In the rows, zero is written as 128.
Turns, then the turns between two rows, first turn first; the first pair answered:
Femo (before -> after):
[133 127 102 171 127 136 123 119 151 148 134 141 103 116 110 127 126 107
 113 146 112  97 116 106 151 116 112 122 150]  ->  [146 108 128 164 135 129 135 130 152 155 107 121 124 110 122 113 139 125
 110 162 129 125 116  99 147 125  92 135 142]
[134 139 120 136 140 131 111 127 131 122  95 134 121 131  96 129 144 118
 172 127 103 113  92  91 147 128  86 133 155]  ->  [148 130 137 124 140 122 122 134 124 121  78 117 134 129 109 118 145 135
 167 133 117 133  94  89 138 131  87 138 144]
[186 113 149 137 125 140 113 135 139 132 113 126 114 130 134 109 129 156
  80 164 130 124 122 109 118 120 102 135 166]  ->  [192 117 148 118 117 136 114 134 121 119 112 126 110 130 143 109 120 170
  81 148 136 124 124 119 108 123 127 129 162]
rebu (before -> after):
[120 139 127 118  72 147 127 137 109  95 168 157 103 136 108 165 132  99
 123 138 115 121 108 162 104 105 191 105 142]  ->  [156 134 139 117  72 144 129 137 107 105 148 171  89 137 119 145 121 125
  99 161 117 112  94 143 105 101 170 106 165]
[178 119 164 125 113 159 137 140  84  73 151 149 125 144 160  92 154 179
  92 131 115 131 124 113 118 117 148 128 179]  ->  [163 113 177 116 119 156 149 147  80  73 143 118 152 140 165  96 172 173
 103 122 128 163 134 123 114 129 147 144 156]
[137 105 160 111 118 120 140 151 119 133 125 119 166 117 125 126 124 143
  90 137 141 154 116  76 124 123 160 153 134]  ->  [110 108 150 109 119 121 136 152 117 127 137 107 173 117 119 144 135 128
 103 120 143 159 127  88 120 126 173 154 116]
muf (before -> after):
[105 124 112 174 123 146 151 150 115 112 118 150 164 102  95 155 118 113
 129 132 112 154  96 141 138 117 136  97 120]  ->  [125 128 109 169 116 145 145 149 104 110 112 171 140 104 103 142 102 132
 114 138 107 133  91 131 135 110 141  92 138]
[153 114 116 129 118 108 117 106  80 122 109 139  93 151 138 132  92 146
 111 156  93 147  81  93 103  89 110 145 145]  ->  [132 106 130 113 122  97 136 115  71 111 102  94 131 142 148 142 118 148
 133 133 114 193  99 115  96  98 124 161 104]
[140 127 139 111 124 113 137 128 103 120 108 118 136 111 142 122 128 160
 131 118 132 133 136 146 107 131 143 124 128]  ->  [104 128 131 139 144 117 131 131 135 138 122 104 156 110 118 145 158 122
 146 124 129 140 132 143 132 130 120 136 119]
Tedet (before -> after):
[ 92 123 129 121 121 137 124 128 146 133 145 101 166 121 133 146 166 102
 154 127 129 147 135 141 139 132  94 130 108]  ->  [125 132 112 139 113 144 105 120 150 144 150 154 115 130 126 131 138 107
 131 152 107  90 112 115 148 121  86 116 155]
[141 143 158 100 144  92 137 120 117 121 135 107 181  92 129 107 138 155
 186 175 178 154 163 117 159  89 102 180 155]  ->  [165 158 134 103 127  96 117 104 108 116 151 155 130 102 123  97 100 167
 168 181 157  94 147 102 153  78 115 163 199]
[181 119 142 114 141 120 109 138 118 138 108 147 106 131 128 100  98 159
  86 146 118 117 118 100 115 133 112 138 146]  ->  [151 125 134  80 125 116 118 140  90 107 119 121 123 131 138 122 102 162
 114  96 128 138 145 140  94 140 170 137 111]
[145 132  60 189 148 127 110 110 145 135 134 140 192  99 154 130 155  68
 122 111 134 144 116 109 155 119  94 147 151]  ->  [147 150  41 171 120 131  96  96 118 107 151 165 160 110 155 133 129  83
 125  88 128 107 125 125 138 116 143 128 163]
lufad (before -> after):
[156 106 160  91 114 110 151 174 122 129 112 123 138  75 156 128 108 135
 140  87 156 161 148 138 135 113 146 118 113]  ->  [175 109 162  93 112 108 147 175 124 133 105 135 128  77 163 115  99 148
 126 100 154 152 140 129 132 115 135 118 122]
[132  97 153 146 129 109 150 149 177 182  92  58 179  98 147 128 165 158
 109 138 188 136 139 139 103 152  72 111  96]  ->  [134  98 158 139 124 107 152 149 168 175  91  55 183  99 151 128 165 162
 114 140 188 141 142 146 100 153  85 111  90]
[169 120 114 113  87 123  96 118  87 113 154 177  92 134 102 106 106 135
 114 139 117  92 112 136 131 110 168 114 137]  ->  [167 119 109 130  97 122  90 118 100 133 159 179  89 137  93 110 111 130
 111 151 113  87 105 127 141 106 145 119 148]
Now pairs of rows:
Between the rows of a pair lie 2 to 3 turns.
[ 82 121 159 131 123 128 131 110 118 127 110 132 129 169 116 135  90 114
 158 104  90 143 118 138 134 141 172 118 113]  ->  [124 106 180 122 124 123 137 122 113 132  76 134 134 160 135 109  82 145
 138 130  96 148 107 116 126 141 148 125 122]	Tedet then muf then muf
[ 32 148 128  91 137  96 131 112 112 103 152  81 181 108 142 133 143 118
 189  53 179 186 167 143 119 128 175 133  64]  ->  [ 96 117 152 171 191 100 126 129 181 183 111 116 173 101 124  88 159 106
 130 176 165 173 106  44 171 118  29 153 123]	Tedet then rebu
[ 68 139 105 135 119 127 130 105 140 128 145 102 152 143  94 148 171 105
 171  87 115 146 158 167 126 119 163 150  79]  ->  [127 129 135  91  91 113 139 116  95 105 100 108 140 140 140 108 134 178
 148  89 130 149 163 162  86 126 186 145  86]	Tedet then muf then Tedet
[183 117 144 116 114 103 128 144  94 121 136 141 112 114 120 101 125 159
  85 143 107 124 130 127  98 123 103 100 153]  ->  [112 127 112 155 130 116 116 130 128 137 185 137 120 120  76 149 157  89
 111 131  94 121 139 141 128 120  96 106 143]	muf then rebu then muf
[167  87 133  82 126 126 173 123 114 127  79 165  66 165 188  93 113 187
 119 141 182 124 155 136  97 112 102 105 114]  ->  [ 65 113  72 129 139 149 152  99 157 135 160 167  67 174 121 164 143  86
 166 105 157 105 173 169 134  99 122  92 103]	muf then rebu then rebu
[149 128 124 104  84 149 137 119  74  80 147 152  78 152 136 116  79 164
 106  94 131 123 145 120  80 125 180 147 157]  ->  [176 109 137 150 115 151 137 134 117 125 119 159  80 148 122  91  97 155
  71 160 126 126 112  65 112 120  91 165 183]	Tedet then Tedet
[ 98 151 107 170 156 146 130 172 182 156 149 184 106 135  73 132 144 104
 152 169 113 105  72 105 172 121  45 123 169]  ->  [ 60 173  82 142 122 150 122 152 155 120 188 191  92 139  67 164 132  89
 184 108 110  91  99 153 152 124 127 104 155]	lufad then Tedet
[ 48 149 112 158 125 123 136 155 132  95 176  92 151 113 153 152 147  78
 143  86 156 131 168 147 106 130 166 124  84]  ->  [127 154 115 130  90 123 125 150  90  80 152 147  92 121 185 106  88 151
 103 100 146  80 147 127  69 128 188 100 136]	Femo then muf then muf
[ 65 139  82 137 148 132 111 133 133 100 162  81 193 164 107 168 132 115
 141 114  93 141 143 119 176 144 151 123 119]  ->  [167 123 123 108 127 119 118 145 101  99  96 109 167 160 160 102  89 206
  87 154 101 133 119  79 148 151 132 120 158]	Tedet then muf then rebu
[114 115 151 138 138 133 140 148 148 160  98  87 169 124 140 128 168 129
 121 140 137 181 116 119 136 142  81 158 109]  ->  [ 93 140 127  92 100 136 131 129 104 117 128  96 150 132 145 146 134 142
 145  76 134 162 144 163 102 139 167 136  94]	Tedet then Tedet
[115 169  70 133 127 157 129 111 165 138 150  98 122 121 120 161 129 108
 140 120  99 105  94 142 139 134 123  86 152]  ->  [125 163  95  93 113 139 145 116 131 114 125  68 143 111 151 149 127 144
 147  96 123 137 113 167 112 145 155  93 126]	muf then muf
[ 92 145  91 138 161 131  84 134 134 142 150 125 134 124 109 121 124 113
 112 135 124  76 118  97 133 111  79 119 116]  ->  [ 73 145 105 103 155 127  97 140 114 121 140  85 161 120 128 128 136 120
 138  98 144 115 141 129 115 120 117 122  76]	Tedet then rebu then Tedet
[102 123 143 161 171 128 140 126 164 154 133 110 158 113 110 141 157  83
 128 150 135 158 129 123 158 131  74 133 112]  ->  [ 98 125 155 118 154 118 152 128 131 127 119  86 172 109 130 141 149 107
 145 114 154 186 151 150 131 139 121 137  82]	lufad then Femo
